In the rows, zero is written as 128.
The same turns and mirrors carry the whole set onto itself and the rows of a family onto each other. Which other rows belong to the same family as each row named below? List them in the order they appear above.
These 30 rows form 5 families of 6 rows each.
peti: [140 106  95 112 143 115 149 102  95 127]
pobep: [118 103  82 112 148 119 155 111 103 122]
Fupob: [117 164 134 141 104 119 113 145 152 142]
Ris: [121 130  65 113 138 117 151 101 125 111]
Buken: [154 112 130 114 154 126 147 133 101 140]
didam: [ 89 142  90 131 103 114 113 140 153 120]
seziv: [125 159 128 134 104 110 113 159 153 139]
puzag: [ 88 134  88 141 118 114  98 119 143 119]
Benur: [ 96 143  91 141 109 106 106 136 160 127]
zuza: [142 158 142 119 158 134 153 133 106 135]
Kora: [106 105  74 125 133 112 122  98 123 115]
bese: [122 158 137 144 118 111 109 154 152 143]
nalu: [155 135 136 117 137 117 154 127  95 145]
Repek: [ 95 115  64 124 122 110 129 114 135 117]
sezi: [156 143 148 127 130 118 131 153 127 146]
mumar: [119  96  93 109 152 129 146 117 101 120]
Bisal: [ 86 111  71 116 126 120 130 120 129 111]
pove: [156 120 130 115 145 129 155 121 100 143]
zozu: [133 169 146 140 146 130 116 142 141 138]
gutu: [145 119 126 115 155 127 159 129  92 140]
diges: [135 163 154 130 118 116 132 145 120 147]
Sur: [100 162 129 144 108 113 105 141 144 138]
Vabe: [128 100  90 113 146 129 150 103 104 125]
kib: [119 162 111 146 132 118  98 131 165 125]
deze: [149 151 154 131 125 125 137 141 123 153]
tem: [ 95 111  71 126 125 123 126 104 134 116]
Zavo: [ 90 145  93 139 104 118 108 127 158 125]
Sol: [116 141  69 130 126 112 112 112 159 112]
Daku: [138 136 101 108 152 130 168 113 101 120]
Moz: [146 148 156 131 139 121 135 150 118 152]

Same family as pove: Fupob, Vabe, deze, tem, Zavo
Same family as kib: Ris, zuza, zozu, Sol, Daku
Same family as diges: peti, puzag, Kora, nalu, Sur
Same family as mumar: Buken, didam, seziv, sezi, Bisal

The same turns and mirrors carry the whole set onto itself and the rows of a family onto each other. Which other rows belong to the same family as each row named below? List them in the order they appear above.
These 40 rows form 5 families of 8 rows each.
nolo: [ 65 134 104 101  90 151 138 121 117 152 118 131 144 142 110 179 141 108]
bet: [ 80 141 111  85 109 166 123 133 121 144 117 128 136 151 127 166 120 112]
miri: [ 81 149 114 148 156 146 132 131 128 117 130 117 110 128 137 225 177 110]
Zapa: [ 82 156 128 133 135 161 143 137 116 113 115 120 113 117 128 217 185 107]
Vizu: [112 135 127 120 121 123 115 100  81 107 138 157 137 123 138 163 180  78]
tori: [113 147 164 128 126 138 145 125 105 141 149 108 146 158 128 159 190  87]
lozot: [ 96 162 122 121 141 166 126 137 141  91 134 109 114 129 128 208 189 111]
bafi: [ 97 157 117 138 140 172 125 128 138  96 152 115 105 110 131 199 175 121]
Bazos: [137 156 147 118 120 152 126 111 126 129 175 100 133 150 134 169 180  88]
dof: [102 122  93 139  99 148 111 140 134 111  82 126 153 123 154 140 152 129]
tuf: [ 87 104 125 162 105 138 119 151 152 146 131  98 169 142 129 186 170  92]
podet: [117 158 121 123  91 133 116 120 105 133 101 121 126 172 179 136 137 114]
tusas: [ 96 105 106 170 110 121  97 144 148 147 123 105 165 143 132 169 172 108]
fal: [ 88 139 106 163  84 135 103 135 124 103  78 129 134 127 146 171 187 126]
gorif: [101 131 129 101 107 142 112 105  96  88 131 163 134 129 159 163 149  78]
mok: [105 131 103 159 106 160  96 132 134  99  83 130 136 128 163 147 154 133]
Sazed: [107 109 121 163 113 159  99 156 157 148 137  98 154 124 144 170 144 113]
somul: [ 91 110 115 167 104 137 105 163 150 146 142  97 150 138 155 157 133 114]
Tikal: [134 149 158 112 124 142 118 126 118 123 160 106 142 159 140 165 183  72]
maf: [ 90 107 125 155 101 138 101 155 167 141 157  99 155 133 138 177 150 110]
lut: [ 89 151 103  85 113 163 133 124 111 132 130 116 133 167 126 160 129  92]
reg: [130 153 144 130 122 132 123 127 117 112 182 102 129 142 143 171 183  72]
gazas: [ 86 154 116 132 104 118 123 106 106 155 115 129 123 185 156 153 137 128]
fuzun: [ 77 114 122 184 124 110 108 128 131 120 148 132 128 141 174 205 153  96]
ker: [ 99 128 142 178 122 138 122 122 143 110 166 125 117 128 189 187 144 115]
pil: [ 90 136 124 176 115 127 125 137 144 107 146 118 109 119 190 196 149 125]
miv: [115 149 126 133  96 146 116 112 126 142 110 114 134 187 178 146 127 117]
suve: [ 90 136 133 127  91 127 119 106  78 101 130 163 130 123 143 157 168  85]
Tolan: [ 86 139 138 164 115 126 119 125 145  96 162 126 109 142 187 204 153 112]
bapup: [ 81 153 136 150  87 121 129 118 116 144 116 116 129 193 162 150 152 126]
Zugeb: [ 99 151 115 144 145 158 138 143 149  99 150  95 121 118 131 196 186 117]
sizub: [ 92 142  94  91  99 175 111 117 121 130 122 126 136 153 121 169 125  96]
Beli: [108 154 142 134  95 130 117 125 124 142 109 121 128 174 179 136 141 138]
Gamo: [114 143 120 114 101 148 114  88 100  81 147 152 130 139 154 158 157  82]
fem: [ 72 128 149 180 115 122 124 130 115 108 148 132 116 148 178 201 157  90]
Nuz: [ 76 129  99  96 114 139 126 110 102 150 132 144 143 142 113 171 136  96]
pota: [106 142 111  99 108 142 131 101 101  85 147 147 128 123 150 178 156  72]
did: [ 98 128 108 149  96 142  96 139 142  99  94 132 142 114 151 149 171 142]
guba: [ 98 143  94 154 103 125 103 123 124 121  76 129 134 143 146 156 178 143]
lesep: [123 156 148 134 152 131 132 123 107 137 149 107 131 154 131 179 198  90]

Same family as bet: lozot, gorif, Tikal, maf, Tolan, Beli, did
Same family as lesep: miri, Vizu, tusas, gazas, fuzun, Nuz, guba
Same family as mok: bafi, Bazos, Sazed, ker, miv, sizub, Gamo
Same family as Zugeb: dof, podet, somul, lut, reg, pil, pota

The same turns and mirrors carry the whole set onto itself and the rows of a family onto each other. Which other rows belong to the same family as each row named below? List them in the order they appear above.
These 28 rows form 7 families of 4 rows each.
mil: [ 73 123 145 127  99 121  93 124 140 181 127 161]
zif: [135 128 146 154  76 139 108 120 127 185  94 104]
Filu: [ 86 185 132 101  84 135  76 120 138 190 127 180]
nuvu: [149 126 150 140  81 133 111 128 133 162  91 116]
keta: [149 177 142 113  85 162  86 140 133 168  96 101]
Zopu: [143 113 144 127  68 134  97 131 115 171  94 103]
Zafo: [ 80 183 138  94  98 141  61 135 127 181 115 165]
fonuk: [144 186 134 111  73 172  96 132 123 178  92 115]
Suz: [155 180 136 116  84 162  87 140 138 181  90 112]
Vus: [137 121 145 139  80 137  98 142 121 177  83  99]
sedig: [ 81 186 120  92  85 153  80 123 135 183 113 170]
Sefu: [ 80 135 122 136  86 105  92 113 137 176 118 171]
zuk: [149 179 143 107  72 154  84 147 124 187  74 110]
zeseb: [ 78 118 132 125  92 124  81 103 128 188 101 174]
fek: [ 76 129 141 130  83 111  90 120 122 183 114 178]
Bana: [ 81 187 135 109  89 140  75 110 135 186 120 175]
gir: [140 114 149 146  75 128  87 126 121 174  85 111]
Gar: [ 85 184 124  98  84 127  68 126 126 195 106 173]
sutid: [ 69 129 136 132  85 116  85 113 124 193 109 169]
godus: [146 178 135 109  64 167  84 142 124 166 100 108]
taz: [ 80 134 134 132  92 110  96 109 139 172 123 172]
kab: [146 187 146 126  78 157  76 133 114 187  84 111]
pimem: [ 87 187 116  96  92 125  71 122 124 194 111 168]
gog: [147 122 159 140  74 136 106 135 138 165  84 118]
Tufan: [153 178 152  98  76 159  91 141 125 183  80 119]
zipo: [ 84 182 125 105  87 152  71 115 140 180 104 179]
vabep: [ 81 114 138 130  88 112  74 113 132 176 109 169]
puf: [147 120 140 140  88 134 100 140 118 177  80 108]

Same family as Filu: Suz, fek, puf
Same family as kab: mil, zif, Zafo
Same family as vabep: fonuk, sedig, gir
Same family as Zopu: zeseb, godus, zipo

The same turns and mirrors carry the whole set onto itself and the rows of a family onto each other. Which other rows belong to the same family as each row named below? List them in the order they appear above.
These 20 rows form 5 families of 4 rows each.
mozor: [126 105  86 110 139 163 142 152]
Kibi: [106 118 115 127  96 177 107 167]
kabe: [117  87 154 158  94 166 116 110]
zok: [132  99 101 137 137 155 130  86]
vamiv: [136  81 129 143 117 139 148  94]
roku: [118  93 116 133  86 199 119 161]
kenu: [122  99 125 150  97 182 122 176]
Buz: [120 100  87 112 145 153 120 151]
lom: [120  94 156 156  89 174 138 114]
pekuf: [103 113 119 124 119 184 112 172]
Debe: [108 116 118 143  98 187 130 170]
dinuv: [105  98 140 162 107 151 128  97]
Tevu: [118  91  84 106 142 180 121 138]
dovep: [102  99 140 152  86 153 123 101]
fum: [136  75 124 141 136 154 149  94]
kedes: [134  96 105 105 128 173 131 171]
nelil: [133  77 122 125 135 142 128  92]
funi: [118  95 117 118 138 143 138  90]
Mifi: [140  95  99 116 146 177 134 161]
nik: [132 101 134 164  82 173 128 108]

Same family as roku: zok, Tevu, nik
Same family as nelil: mozor, kabe, Debe
Same family as funi: kenu, Buz, lom
Same family as Kibi: dovep, fum, Mifi

